One turn sends every row of this set to another row. A few are shown first. Where does it send the rows asked after them?
puza: -36 69 180 -91 360 -48 85 -227 15 -62 -174 -82 -85 20 -38 110 -47 -346
 -103 -7 -176 -83 -64 270 133 25 -155 128 -40 91 -107 -84
Fiti: 8 40 193 -96 188 31 -69 -221 -114 -30 -217 -164 -162 -25 -128 103 -19
 -87 -180 -30 -193 -134 -271 247 62 -121 -77 286 -250 -49 -96 -158
rusaf: -24 218 -94 -115 -49 -12 53 -204 -104 -102 -165 110 -142 -180 -144 280
 36 -140 -199 40 -51 -229 -94 121 -59 245 9 178 -233 0 4 -332
rilo: -193 71 155 119 128 -50 -105 -131 98 -21 -183 -207 -45 -117 -81 29 40
 -480 41 80 -17 -110 -114 163 111 132 106 101 -74 90 98 113
ras: -8 170 -220 92 -123 70 -68 -15 154 -198 12 -296 -187 40 -380 126 -59
 -144 26 27 -57 -101 -146 27 -176 134 -212 373 -101 -62 156 -26
sasib: 99 156 -153 205 -193 28 -198 -41 122 -127 28 -375 -216 92 -238 62 79
 -331 -93 2 -44 -81 -154 240 -119 77 -131 419 60 81 125 -75
fera: -145 156 -22 21 203 -94 16 -108 2 -70 -66 -177 -317 -62 -34 85 -77 -111
 -91 238 -229 -138 -234 314 -107 -35 96 79 -75 140 -151 -277
gom: -141 148 -7 10 88 -150 -179 19 32 -186 -93 -310 -360 -122 54 -43 33 -344
 -65 200 -132 -205 -135 191 -119 35 158 33 -211 71 210 -56
memu: 73 -39 21 81 182 -127 39 -91 -95 35 -116 -81 -326 -125 -37 119 -23 -252
 34 184 4 -169 -287 381 93 -16 -18 275 66 94 -98 -235
Rorom: 93 29 129 224 82 -49 33 -69 9 -31 -150 -115 -298 -203 -103 21 0 -257 81
 217 112 34 -361 187 -65 257 67 237 -72 -32 101 52
bak: 151 55 -186 14 -24 38 -149 -20 157 -186 -12 -242 -148 95 -328 130 73
 -225 -21 -31 -22 -109 -150 191 -109 80 -311 409 -124 -42 238 34
vides: 182 288 -137 143 249 -1 -126 -150 -94 66 -190 -250 -87 106 45 21 65 -199
 -138 -101 43 21 -125 46 152 66 -211 169 -94 154 223 28
duge: -44 321 -213 12 194 -68 99 -281 -77 2 -94 -203 -133 22 41 14 45 -116
 -168 -46 -192 -195 -277 -60 -10 92 -138 323 -231 -107 181 118
Rep: -15 217 56 22 114 -136 103 61 -33 -265 -124 -210 -171 -201 38 -39 -161
 -387 35 51 -30 -98 -228 84 -184 140 162 298 -81 -193 272 -1
Zav: 196 174 20 -172 78 -59 87 -238 -78 -245 -54 14 -230 55 75 156 46 -166
 -234 44 -181 -204 -124 276 -91 291 -19 207 -192 235 87 -179
kel: 5 411 -244 9 189 -96 51 -13 -132 -104 -18 -247 -131 -39 79 113 0 -231
 -66 -14 59 -279 -156 -57 82 50 -213 189 -100 89 347 -18
kem: 137 203 124 86 -44 -64 42 -265 -169 -31 -128 -81 -180 -7 -91 153 -242
 -40 -127 -31 -263 -24 -129 201 -65 226 169 312 10 69 40 -221
zukel: -21 170 -288 107 2 -74 16 -6 162 -207 -2 -168 -217 -54 -367 186 -5 -260
 -51 116 -159 -116 -96 136 -255 140 -237 304 15 -35 188 21
Tesu: 2 205 204 76 -21 -41 -87 -10 76 -57 -192 -254 -411 24 -105 -47 123 -251
 -46 219 170 17 -78 73 -25 175 4 116 -204 1 280 -174
nutad: 156 37 -128 -171 116 -218 -4 -118 37 -32 -87 27 -300 134 -27 100 -4 -209
 -33 -7 -113 -229 96 314 81 133 25 200 -199 40 139 -278
zeg: 117 244 150 -161 142 86 -18 -124 -89 -190 -250 -219 -73 8 66 18 -164
 -304 -172 -91 76 -13 -82 55 -3 22 -73 246 -84 -96 -14 -355
Big: 61 112 176 23 137 -22 -77 4 -59 -166 -98 -192 -349 -216 -126 29 100 -198
 -177 43 -97 -89 -339 254 -136 65 -59 124 -378 -88 91 98
turan: -5 221 -82 -7 -62 -82 165 -66 -24 -88 -64 -26 -138 1 -62 89 -30 -193 -90
 -164 -133 -133 -96 254 -61 148 262 377 -201 -15 -107 -339
podug: -23 222 12 -39 -8 -53 118 -105 -11 -113 -142 -184 -412 25 69 8 28 -248
 -76 254 135 -150 -138 82 -44 114 17 264 -26 35 -24 -480
vezit: 76 231 7 -38 166 -60 124 62 -116 -224 -77 -169 -207 -94 11 117 -269 -148
 86 213 93 -129 -242 139 -89 23 28 245 32 23 129 -398
Zefot: -49 208 227 -238 167 5 222 -167 -26 -200 -177 -128 -151 103 -61 109 -54
 -160 -41 101 16 -174 -101 -13 68 79 -189 330 -186 -45 149 -258
tedop: 197 194 104 -65 -16 3 30 -41 -44 -141 126 -156 -125 59 -17 152 -166 -210
 -30 -148 74 -272 -87 244 145 172 70 188 -82 242 -44 -187
Mapun: 115 7 -73 -48 -16 16 -154 -251 -79 0 -128 -80 -115 -31 -73 170 -276 -88
 64 -66 -30 -183 -44 71 140 213 86 198 -121 26 -18 -204
vifes: -63 199 335 -12 102 -77 145 -4 89 -166 -61 -273 -280 -16 -171 -4 -57
 -282 -53 23 0 -201 -105 -7 44 112 -27 191 -246 -63 176 163
nupig: 55 190 -184 102 10 -35 -187 -67 120 -169 31 -300 -187 -11 -328 152 -104
 -293 -128 9 -218 -103 -46 175 -186 67 -249 204 84 11 175 82
bova: -96 365 -251 184 227 -161 17 -203 -47 149 -96 -143 -126 34 37 33 228
 -254 -156 41 -205 -13 -168 218 3 71 -99 189 -82 77 207 -48
Zemu: -19 220 142 23 77 31 -169 -39 -34 -124 -284 -150 -40 -167 -65 -1 133
 -439 -136 -29 55 90 -156 196 -92 100 34 179 -245 -167 234 -139
zavi: 83 364 -258 186 128 -151 172 21 -91 92 24 -140 -371 -43 -11 48 227 -175
 -98 43 107 -128 -260 155 33 88 -216 244 -122 22 154 -78
pegi: 146 240 -175 243 208 -149 16 -66 -85 165 -62 -270 -286 18 -102 32 -54
 -35 -119 -91 -83 -140 -264 89 94 -84 -56 290 -98 -6 104 132
givup: -98 480 -261 252 83 -96 -11 -33 -69 93 -41 -285 -68 -43 -27 56 -51 -154
 -111 37 -2 -154 -245 28 -11 -36 114 206 17 99 159 -91
Gobid: 157 260 136 -44 12 -160 20 -69 -97 25 1 7 -277 -16 -219 274 -113 -143
 -127 27 -7 -222 37 277 105 121 -56 104 10 100 199 -291
Sigi: -37 238 -138 124 -91 49 -100 -182 121 -233 -67 -319 -119 24 -246 112 -3
 -378 -202 -15 -216 -71 -40 54 -202 183 -209 322 76 39 108 38
Zov: 75 430 -198 162 39 85 49 -173 -33 53 -102 -231 -111 36 22 -18 109 -112
 -175 -10 191 -27 -317 -96 -29 163 -74 287 -151 -8 72 -93
lumos: 111 233 -170 91 -104 9 -101 -55 119 -263 -33 -269 -150 31 -177 106 121
 -468 -192 25 -26 -106 -83 181 -194 152 -236 371 115 69 221 -50
Gazab: 29 38 -196 156 -103 22 -65 -110 157 -134 -71 -230 -176 99 -300 80 213
 -295 -68 5 -138 -60 -173 231 -134 125 -187 507 -77 47 110 21

vezit moves to -> Zefot
ras moves to -> bak
Where do these go?
gom moves to -> Rep
rusaf moves to -> Mapun
vides moves to -> bova

